In the data rows, 128 means zero.
Here are some points, one per row:
[138 193 123 146 127 147 121 136  98 116 146  89 143 147  83 127  98 174
 113 123  62 147 119 121 166 127 102 116 131 122 115 131 152 124 207  47
 128 124 140 140 163 115 148 134  87 169 104 135]
[160 196 112 111 144  99 192 113  88 109  71  41  93 144  99 159 138 202
 112 132  87 121  95  75  57  66  68  68 147 156 107 209 135 117 173 126
 107 146  74 122 142 201 146 125  73 100 121 128]
[169 174 144 229 150 128  91  95 169 150 138  92 115 115 109 207 129 166
 128 142 159 128 106 119 181 118 193 126  98 108  81  68 136  99 162 131
 144  83 191  59 121 182  95  87 176 195 164 116]
[ 65  93  90   0 120 130 168 151  91 140 116 121  88 168  94 125 122 157
 113 113 144 121 119 105 127  92  16 162 110 121 132 238 184 183 148 106
 118 160 128 220 208 144 188 158  69 130 141 137]
[148 107 118  80 114  91  62 114 124  90  87 131 103 149 110 188 114 130
 132  77 145  91  92  80 108 115 104 154  75 148  89 191 131 141 142 144
  61 142 122  70 136 171 153  94 172 141 146 159]
[ 69  93  80  17 126 171 173 169  93 191 176  79  39 164  53 124 128 114
 106  86  93 122  37  72  64 120  38 162  77 110  78 255 203 132 144 108
 205 147 112 232 145 211 153 200 115 140 142 158]
[217 164 225 172 163  80 117 127 173 184   0  64 156 174 117 196 154 140
 192 192 159  97  65 142 147  17 254  42 128 149  58  88 145 101 160 161
 100 186 147   0 104 199 125 194 146 213 191 230]
[149 158 135 226 161 119 177  75 144 129 109 116 146 115 141  78 195  94
 164 229 194 143  96 145 126 149 116  95  85 161  53 139 106  71 144 154
 131 185 179 176 137 181 178 240  78 163 206 146]
[174 146 186 111 144 128  78 132 168 146 108  90  51 145  78 166 124 177
 136  97 117 135  99 156 176  80 207 177  77 104 106 100 169  89 140 125
 111  81 149  26  97 152 107  90 154 212 123 147]
[ 96 151 111 172 141 132 171  95  99  88 170 115 135 115 139 103 166 147
 135 160 154 142 157 124 161 175  56 158  98 182 111 173 116 107 141  83
 108 120 148 181 170 117 195 152  80 104 145  85]
[142 158 173  92 168 108  65 148 134 211 132  70  80 130  21 190 147 133
 109 115 108  85  44  96 108  46 242 128 108 134  39 160 216 119 122 110
 170 117 105 109  57 240  96 186 205 214 149 195]
[163 164 141 120 109 116  76 129 134  92 145  89 139 130  79 158 140 154
 128 135 107 162 172 155 161 139 183 138 115 143 122 104 107 119 115  97
  80  99  98  85  89 155 136 107  82 130 119 108]
[153 130 166  85 124 101  74 124 144 118  75 101  92 155 101 133 154 123
 151 157 174  94 137 135 150  87 151 154 105 138  99 140 142 136 168 125
 100 155 137  90 135 172 145 171 141 179 132 205]
[112 188 102 187 151 154 231  97 174 125 174 189  62 139 148  78 147 167
 145 127 191 170 147 128 104 158  20 183  21  95  89 210  83  42 135 165
 180  65 205 222 161 145 145 131  88 150 192   0]
[153 161 152 132 135 149 133 110 174 127 152  99  82 126 112 129 139 160
 130 120 145 157 136 180 174 116 110 160  93 124 117 145 103  68 175 152
 130 109 199 124 142  89 142 130 106 194 160 122]
[165 180 157 149 133 146 142  71 188 115 122 126  83 142 109 103 152 159
 149 137 190 169 128 146 131 139 127 144  79  67 133 141 123  79 164 198
 136  95 168 153 101 150 139 189  78 250 138  70]
[ 93 165 107 169 134 147 189 149 147 149 200 114 103 163 111 131 156 126
 135 148 134 152  46 124 136 158  72 127  82 157  50 175 126  93 165 102
 203 144 198 174 190 151 148 181 139 180 175 109]
[163 230 159 137 175 201 212  73 194 191  96 106  94 157  84  62 186 126
 169 192 221 171  60 160  81  85 105  78  79  81 101 152 133  56 189 176
 204 124 204 211 123 144 127 255  61 255 202 129]
[ 62 173  63  56 167 138 204 126 108 116 114 124  39 128  75 111 189 111
 132 122 126 141  76 125  26 120  25 141  57 177  90 255 155 102 160 170
 179 135  97 223 112 242 143 204 112 116 176 121]
[ 98  92  78  63  53 149 124 161 148  37 144 185 129 199 191 153 114 156
 159 127 185 169 132 131 121 237  34 186  47  91 156 156  58 110  97 172
 122  81 209 165 190  81 176  74 105 151 163  16]
[201 133 139 181  65 126   1  77  80   0 110  93 185 101 137 182 145  94
 130 213 135 133 168 171 199 177 198 140  99 124 173  26  99 141 155 118
  48 148 117  49  81 141 231 115 126 190 103 149]
[127 124 123 185  94 143  92  83 158  35 156 159 163 128 174  71 185 117
 163 240 200 184 196 205 203 252  95 140  68 120 107  81  93  95 121 144
 104 142 207 170 144  93 232 177  76 225 170  97]
[147 114 125  48  76 132  90 141 126   2 157 108  96 112 147 142 100 161
 115 126 142 145 162 173 155 203  45 209  79  99 180 132  71 120 133 186
  64  96 157 124 125  53 187  89  79 128 113  40]
[ 75 102  65 130  59 158 123 161  59  52 185 110 156 133 151 152 149 119
 126 122 134 172 113 129 146 209  80 151  72 136 131 165  86 151 155 101
 144 141 144 198 201 103 244 129 119 138 110 121]
[167 152 170 182 131 158  84 114  97 126 140  67 134 134  90 174 134 146
 120 167  73 149  94 139 186 110 173 109 141 106 108  97 177 148 216  62
 121 163 132  87 137 130 180 119 112 193 102 196]
[159 103 160 124  73 137  90 121 160  43 116 125 120 125 172 151 130 146
 142 129 218 159 179 158 171 191 120 164  74  88 188 119  47  98  96 171
  82  70 180 108  98  77 184 116  96 174 153  51]
[179 125 136 130  95 158 103 129 106  93 115  92  72 108 109 233  79 220
  95  67  95 115 152 114 142 118 152 166 102  99 149 120 131 121 107 149
  75  28 106  69 119 140 143  62 150 128 105  36]
[112 114 119 158 128 124 168 138 162 181 126 131 101 177 144 103 191 104
 170 222 225 142  70 190 169 173  52 114  46  94  83 151 136 115 174 144
 175 168 227 193 199 117 183 215  87 245 203 143]
[123 117  85 121  57 126 104 148  93  42 198  55 154 120 139 195 113 165
 100  38  78 137 101 120 142 186 108 191  92 142 162 144  87 169 149  87
 131  80 120 101 171 129 144  12 156  69  80  83]
[150 179 139 174 110  95 115 171 163  86 154  64 170 118 120 191 140 163
 141 144  96 182  95 159 178 144 177  89  75 167 111  83 103  91 150  85
 128 111 154  10 127 133 102 112 154 170 115 148]
[ 83 155  97 157 119 142 200 142 111 105 161 102 138 132 158 124 160 175
 143 156 127 157 158  92 162 187   0 148  84 179 122 180 102  95 125 116
 123 118 154 191 186 150 171 138  59  60 151  73]
[114 147  79 129 128 107  84 126  77 115 130  91 157 135 111 197 156 114
  99 106  87 118  78  76 108 176 145 119 116 160 105 195 115 166 121  85
 143 134  81 146 142 202 160 154 176  79 117 107]
[ 30 117  16  63 109 194 144 157  60 139 232 164  72 173 122 127 122 128
  95  85  91 127  91  88  97 237  24 225  16 137 106 239 139 159 115 118
 191  80 138 255 174 143 203 105 134  74 110  54]
[104 220  76 163 162 124 218  96  76 127 148 107 131 121 135 111 163 164
 122 154 104 129 129 103  79 162  37 116 108 170 110 230 117 124 156 160
 127 131 128 209 143 139 167 172  84  84 135  90]
[122 184 144 121 155 136 104 144  51 120 138  40 105  80  57 198 155 184
  95 117  36 127 129  74 149  89 158 131 133 191  63 127 178 186 152  76
  63 131  28  77  89 222 137  88 123  37  95 150]
[178 182 143 196 138 133 171  91 180 102 142 167  91 108 163  92 205 125
 169 245 255 178 172 183 140 183 129 127  29 112  65  87  82  70 104 200
 121  98 202 163  89 154 158 210  72 229 218  58]
[ 98  74 120  73  85 108 154 180 105 114  80  96 130 187 150 162 145 178
 143 143 145 135  94 120 111 151  87 136  83 121 119 186  74 133 120 148
 113 125 146 104 178 152 151 131 120 144 139  93]
[108 138  90 206 141 133 140 141 143 152 208 148  97 143 110 130 142 106
 139 120 126 151  52 115 130 187 106 125  53 140  63 158 151 100 128 104
 174 111 180 175 130 146 147 176 156 205 183 109]
[126  94 117  70 110 143  44 120  79 115 133 109  97 131  71 188 109 135
  97  53 110 102 115 142 148 156 171 202  86 126 119 132 140 192 120 130
 103  90 112  86  89 174 123  93 170 139 110 157]
[117 195 123 153 149  89 158 118  82  99 135  75 142 122  94  92 145 152
 136 167  89 141 144 116 127  93  52  89 138 190  72 167 128 102 175  83
 111 175 114 152 175 171 159 133  60  78 156 158]
[ 85 161 124 205 133 100 206 134 141 139 142 116 133 140 177 124 198 154
 141 176 159 155 142 166 168 164  53 161  64 206  82 136  90  88 136 138
 140 155 202 196 160 158 151 133 110 124 174 106]
Along one direction, these points spread out more than along any other. Take the direction at right angles to it along which they spread out most. Go by this last direction. How many in every 100 of the points above lie lower along it than each point below? Answers are rounded to whole numbers. More than half of the points above lie lower than the first one.
[ 65  93  90   0 120 130 168 151  91 140 116 121  88 168  94 125 122 157
 113 113 144 121 119 105 127  92  16 162 110 121 132 238 184 183 148 106
 118 160 128 220 208 144 188 158  69 130 141 137] >> 88
[153 130 166  85 124 101  74 124 144 118  75 101  92 155 101 133 154 123
 151 157 174  94 137 135 150  87 151 154 105 138  99 140 142 136 168 125
 100 155 137  90 135 172 145 171 141 179 132 205] >> 34
[ 96 151 111 172 141 132 171  95  99  88 170 115 135 115 139 103 166 147
 135 160 154 142 157 124 161 175  56 158  98 182 111 173 116 107 141  83
 108 120 148 181 170 117 195 152  80 104 145  85] >> 49
[ 83 155  97 157 119 142 200 142 111 105 161 102 138 132 158 124 160 175
 143 156 127 157 158  92 162 187   0 148  84 179 122 180 102  95 125 116
 123 118 154 191 186 150 171 138  59  60 151  73] >> 66
[165 180 157 149 133 146 142  71 188 115 122 126  83 142 109 103 152 159
 149 137 190 169 128 146 131 139 127 144  79  67 133 141 123  79 164 198
 136  95 168 153 101 150 139 189  78 250 138  70] >> 15
[142 158 173  92 168 108  65 148 134 211 132  70  80 130  21 190 147 133
 109 115 108  85  44  96 108  46 242 128 108 134  39 160 216 119 122 110
 170 117 105 109  57 240  96 186 205 214 149 195] >> 46
[201 133 139 181  65 126   1  77  80   0 110  93 185 101 137 182 145  94
 130 213 135 133 168 171 199 177 198 140  99 124 173  26  99 141 155 118
  48 148 117  49  81 141 231 115 126 190 103 149] >> 24
[ 93 165 107 169 134 147 189 149 147 149 200 114 103 163 111 131 156 126
 135 148 134 152  46 124 136 158  72 127  82 157  50 175 126  93 165 102
 203 144 198 174 190 151 148 181 139 180 175 109] >> 41
[ 75 102  65 130  59 158 123 161  59  52 185 110 156 133 151 152 149 119
 126 122 134 172 113 129 146 209  80 151  72 136 131 165  86 151 155 101
 144 141 144 198 201 103 244 129 119 138 110 121] >> 76
[138 193 123 146 127 147 121 136  98 116 146  89 143 147  83 127  98 174
 113 123  62 147 119 121 166 127 102 116 131 122 115 131 152 124 207  47
 128 124 140 140 163 115 148 134  87 169 104 135] >> 59
